In the data rows, 128 means zero.
Here is a table of points, one per row:
{025, 140, 070, 126, 118, 084, 120, 129, 141, 093, 158, 095, 146, 126, 145,
 165, 151, 111, 138, 098, 119, 147, 128, 130, 095, 141, 141, 174, 116, 193,
 183, 159, 177, 110, 128, 134, 116, 137, 171, 124, 136, 085}
{110, 108, 174, 134, 136, 139, 128, 092, 133, 181, 176, 134, 130, 085, 098,
 166, 136, 124, 113, 075, 096, 138, 133, 110, 054, 195, 105, 063, 100, 091,
 128, 124, 125, 129, 138, 154, 116, 102, 141, 164, 142, 184}
{140, 144, 111, 140, 158, 089, 152, 065, 081, 097, 136, 127, 089, 114, 145,
 184, 075, 153, 122, 124, 133, 089, 111, 147, 152, 070, 099, 106, 090, 146,
 112, 114, 095, 104, 125, 114, 164, 108, 194, 144, 183, 173}
{140, 170, 085, 147, 126, 121, 063, 113, 158, 084, 120, 078, 167, 092, 104,
 112, 081, 109, 157, 136, 120, 165, 104, 091, 097, 072, 163, 095, 127, 100,
 121, 124, 105, 176, 183, 123, 104, 096, 133, 094, 126, 160}
{164, 081, 113, 115, 132, 146, 115, 131, 154, 148, 162, 113, 103, 122, 117,
 137, 068, 076, 124, 184, 154, 191, 165, 178, 134, 150, 124, 113, 123, 141,
 124, 149, 088, 086, 139, 071, 127, 127, 122, 169, 124, 055}
{149, 095, 083, 109, 088, 116, 095, 166, 059, 131, 133, 072, 093, 104, 132,
 081, 189, 144, 099, 130, 149, 145, 110, 121, 087, 114, 144, 119, 104, 152,
 070, 119, 148, 082, 125, 119, 143, 162, 108, 142, 180, 189}
{120, 115, 096, 169, 147, 166, 161, 168, 142, 106, 149, 131, 130, 185, 107,
 093, 141, 145, 058, 112, 058, 150, 106, 123, 163, 129, 104, 135, 182, 128,
 153, 134, 070, 081, 114, 151, 113, 069, 124, 120, 157, 141}
{160, 176, 143, 116, 168, 140, 120, 160, 118, 067, 127, 184, 081, 148, 132,
 125, 117, 101, 108, 169, 114, 134, 174, 107, 089, 107, 116, 155, 116, 115,
 128, 195, 178, 158, 123, 158, 080, 134, 123, 181, 133, 171}
{141, 148, 136, 079, 158, 098, 108, 113, 194, 133, 077, 118, 083, 126, 085,
 149, 185, 102, 110, 112, 107, 160, 103, 147, 148, 095, 115, 109, 122, 122,
 107, 114, 123, 153, 138, 200, 207, 147, 122, 134, 144, 096}
{167, 138, 126, 149, 131, 141, 165, 123, 075, 185, 142, 105, 107, 096, 168,
 105, 163, 089, 146, 119, 117, 118, 128, 167, 097, 103, 154, 158, 181, 103,
 145, 173, 143, 177, 111, 149, 146, 075, 169, 105, 113, 075}
{108, 122, 124, 135, 208, 135, 128, 124, 130, 144, 109, 127, 184, 120, 118,
 056, 125, 139, 096, 108, 138, 094, 102, 118, 132, 114, 074, 099, 102, 108,
 064, 124, 154, 167, 099, 081, 100, 151, 165, 167, 157, 082}
{134, 141, 119, 133, 138, 105, 179, 162, 094, 141, 130, 085, 162, 099, 096,
 103, 106, 165, 124, 158, 089, 110, 160, 083, 146, 124, 143, 111, 081, 116,
 178, 151, 129, 144, 159, 148, 208, 159, 108, 171, 066, 123}
{156, 129, 207, 120, 091, 117, 165, 110, 163, 080, 139, 104, 175, 094, 172,
 086, 138, 156, 154, 138, 137, 188, 192, 158, 152, 114, 104, 101, 130, 170,
 114, 100, 145, 110, 069, 147, 109, 100, 131, 118, 116, 129}
{120, 125, 197, 142, 139, 100, 147, 118, 125, 079, 141, 104, 119, 178, 135,
 108, 136, 089, 154, 129, 104, 120, 106, 126, 146, 209, 217, 161, 128, 110,
 093, 130, 080, 156, 115, 078, 162, 159, 126, 124, 170, 141}
{166, 105, 088, 096, 103, 127, 123, 050, 143, 129, 114, 155, 139, 122, 138,
 117, 134, 172, 088, 171, 096, 113, 097, 149, 109, 190, 123, 157, 112, 176,
 156, 180, 121, 178, 127, 133, 111, 167, 121, 068, 109, 132}
{125, 082, 136, 180, 173, 109, 135, 139, 146, 110, 101, 122, 085, 088, 166,
 168, 182, 187, 168, 146, 160, 158, 125, 098, 129, 128, 087, 164, 113, 059,
 137, 129, 095, 105, 132, 099, 096, 139, 091, 101, 095, 107}
{136, 166, 102, 122, 123, 141, 109, 151, 144, 110, 151, 134, 087, 107, 104,
 123, 144, 159, 101, 068, 161, 115, 173, 185, 218, 164, 183, 079, 133, 084,
 160, 146, 148, 131, 110, 090, 096, 149, 143, 102, 101, 135}
{162, 139, 110, 145, 132, 130, 085, 135, 104, 159, 113, 107, 121, 162, 153,
 145, 086, 164, 173, 084, 121, 167, 118, 120, 203, 193, 114, 180, 151, 168,
 083, 126, 171, 142, 150, 156, 123, 111, 126, 155, 093, 133}
{117, 180, 100, 116, 093, 129, 137, 144, 081, 143, 153, 197, 132, 152, 106,
 153, 169, 174, 195, 177, 161, 153, 133, 088, 124, 142, 138, 083, 137, 134,
 102, 096, 060, 150, 083, 152, 103, 121, 127, 133, 142, 068}
{090, 152, 121, 163, 145, 118, 110, 146, 115, 168, 072, 125, 166, 169, 125,
 138, 101, 133, 133, 147, 178, 133, 195, 224, 111, 153, 120, 145, 101, 114,
 140, 108, 117, 134, 103, 145, 144, 101, 078, 090, 153, 164}
{145, 150, 151, 126, 134, 159, 156, 195, 174, 143, 190, 161, 177, 163, 216,
 171, 139, 142, 117, 129, 125, 091, 083, 159, 113, 102, 143, 114, 057, 109,
 070, 114, 118, 110, 166, 137, 114, 107, 091, 104, 093, 099}
{061, 045, 106, 087, 145, 102, 109, 107, 132, 119, 135, 124, 097, 124, 158,
 110, 104, 105, 124, 152, 153, 056, 169, 091, 150, 131, 149, 082, 186, 164,
 102, 152, 131, 140, 145, 181, 128, 103, 095, 104, 110, 124}
{112, 105, 101, 097, 139, 135, 133, 087, 145, 169, 142, 145, 174, 210, 121,
 164, 195, 130, 158, 186, 131, 151, 156, 116, 145, 101, 132, 119, 135, 094,
 118, 115, 172, 091, 126, 067, 142, 109, 157, 112, 086, 175}
{135, 169, 139, 183, 155, 140, 128, 127, 171, 133, 130, 153, 102, 128, 140,
 095, 150, 136, 131, 106, 150, 095, 114, 142, 065, 124, 124, 124, 196, 208,
 163, 079, 100, 125, 150, 082, 146, 141, 119, 178, 068, 156}
{133, 146, 177, 165, 151, 133, 109, 079, 045, 123, 124, 158, 164, 103, 105,
 156, 141, 087, 068, 124, 137, 152, 109, 119, 165, 113, 156, 134, 152, 157,
 147, 110, 160, 103, 157, 127, 109, 143, 056, 095, 123, 085}
{166, 133, 126, 121, 133, 127, 119, 146, 166, 145, 130, 150, 141, 069, 098,
 112, 131, 110, 130, 168, 128, 068, 145, 104, 155, 163, 166, 218, 126, 124,
 144, 052, 141, 082, 149, 138, 110, 089, 168, 135, 177, 126}
{174, 151, 171, 100, 134, 129, 149, 174, 149, 152, 121, 083, 128, 153, 098,
 164, 099, 127, 147, 129, 153, 090, 067, 086, 109, 130, 097, 098, 153, 162,
 186, 174, 178, 119, 079, 088, 125, 096, 090, 096, 159, 125}
{119, 113, 112, 081, 082, 106, 093, 118, 089, 075, 067, 112, 160, 133, 160,
 132, 111, 101, 127, 130, 120, 099, 069, 159, 111, 154, 108, 108, 149, 056,
 161, 098, 125, 088, 100, 164, 121, 149, 147, 194, 097, 127}
{104, 040, 149, 085, 106, 156, 124, 146, 109, 102, 138, 175, 150, 135, 126,
 127, 121, 164, 156, 091, 173, 155, 114, 144, 137, 085, 133, 155, 149, 136,
 184, 137, 139, 197, 191, 134, 157, 140, 136, 152, 173, 141}
{155, 133, 126, 157, 099, 130, 099, 133, 149, 171, 141, 161, 125, 152, 185,
 114, 103, 075, 142, 087, 098, 111, 170, 066, 131, 092, 084, 107, 116, 103,
 163, 113, 114, 116, 113, 137, 149, 223, 137, 093, 176, 129}
{098, 133, 135, 076, 130, 158, 169, 130, 138, 169, 093, 134, 137, 092, 107,
 150, 083, 121, 123, 081, 102, 141, 126, 116, 119, 083, 183, 196, 154, 141,
 084, 134, 077, 108, 061, 110, 096, 158, 116, 134, 095, 162}
{084, 143, 152, 135, 009, 078, 123, 123, 126, 136, 091, 149, 084, 127, 095,
 104, 120, 127, 112, 119, 089, 105, 135, 130, 137, 109, 077, 141, 109, 123,
 099, 156, 137, 144, 176, 075, 121, 087, 113, 135, 125, 114}
{109, 108, 140, 175, 101, 222, 167, 120, 130, 100, 121, 099, 085, 148, 070,
 113, 098, 105, 130, 139, 154, 121, 104, 121, 103, 129, 102, 124, 094, 117,
 102, 096, 162, 128, 140, 181, 141, 165, 174, 085, 100, 119}
These points spread out most along one direction. Take the direction at right angles to it along which they spread out most. Go by this last direction. Where along it does each point below lie, from 0 to 99? The average is 50, and the first point in the table lies past the average. One standard deviation of the points above along it is 16.
{140, 170, 085, 147, 126, 121, 063, 113, 158, 084, 120, 078, 167, 092, 104,
 112, 081, 109, 157, 136, 120, 165, 104, 091, 097, 072, 163, 095, 127, 100,
 121, 124, 105, 176, 183, 123, 104, 096, 133, 094, 126, 160} 40
{084, 143, 152, 135, 009, 078, 123, 123, 126, 136, 091, 149, 084, 127, 095,
 104, 120, 127, 112, 119, 089, 105, 135, 130, 137, 109, 077, 141, 109, 123,
 099, 156, 137, 144, 176, 075, 121, 087, 113, 135, 125, 114} 53
{112, 105, 101, 097, 139, 135, 133, 087, 145, 169, 142, 145, 174, 210, 121,
 164, 195, 130, 158, 186, 131, 151, 156, 116, 145, 101, 132, 119, 135, 094,
 118, 115, 172, 091, 126, 067, 142, 109, 157, 112, 086, 175} 50
{117, 180, 100, 116, 093, 129, 137, 144, 081, 143, 153, 197, 132, 152, 106,
 153, 169, 174, 195, 177, 161, 153, 133, 088, 124, 142, 138, 083, 137, 134,
 102, 096, 060, 150, 083, 152, 103, 121, 127, 133, 142, 068} 46
{162, 139, 110, 145, 132, 130, 085, 135, 104, 159, 113, 107, 121, 162, 153,
 145, 086, 164, 173, 084, 121, 167, 118, 120, 203, 193, 114, 180, 151, 168,
 083, 126, 171, 142, 150, 156, 123, 111, 126, 155, 093, 133} 75
{134, 141, 119, 133, 138, 105, 179, 162, 094, 141, 130, 085, 162, 099, 096,
 103, 106, 165, 124, 158, 089, 110, 160, 083, 146, 124, 143, 111, 081, 116,
 178, 151, 129, 144, 159, 148, 208, 159, 108, 171, 066, 123} 45
{025, 140, 070, 126, 118, 084, 120, 129, 141, 093, 158, 095, 146, 126, 145,
 165, 151, 111, 138, 098, 119, 147, 128, 130, 095, 141, 141, 174, 116, 193,
 183, 159, 177, 110, 128, 134, 116, 137, 171, 124, 136, 085} 79
{155, 133, 126, 157, 099, 130, 099, 133, 149, 171, 141, 161, 125, 152, 185,
 114, 103, 075, 142, 087, 098, 111, 170, 066, 131, 092, 084, 107, 116, 103,
 163, 113, 114, 116, 113, 137, 149, 223, 137, 093, 176, 129} 23
{136, 166, 102, 122, 123, 141, 109, 151, 144, 110, 151, 134, 087, 107, 104,
 123, 144, 159, 101, 068, 161, 115, 173, 185, 218, 164, 183, 079, 133, 084,
 160, 146, 148, 131, 110, 090, 096, 149, 143, 102, 101, 135} 69
{108, 122, 124, 135, 208, 135, 128, 124, 130, 144, 109, 127, 184, 120, 118,
 056, 125, 139, 096, 108, 138, 094, 102, 118, 132, 114, 074, 099, 102, 108,
 064, 124, 154, 167, 099, 081, 100, 151, 165, 167, 157, 082} 22
{174, 151, 171, 100, 134, 129, 149, 174, 149, 152, 121, 083, 128, 153, 098,
 164, 099, 127, 147, 129, 153, 090, 067, 086, 109, 130, 097, 098, 153, 162,
 186, 174, 178, 119, 079, 088, 125, 096, 090, 096, 159, 125} 46
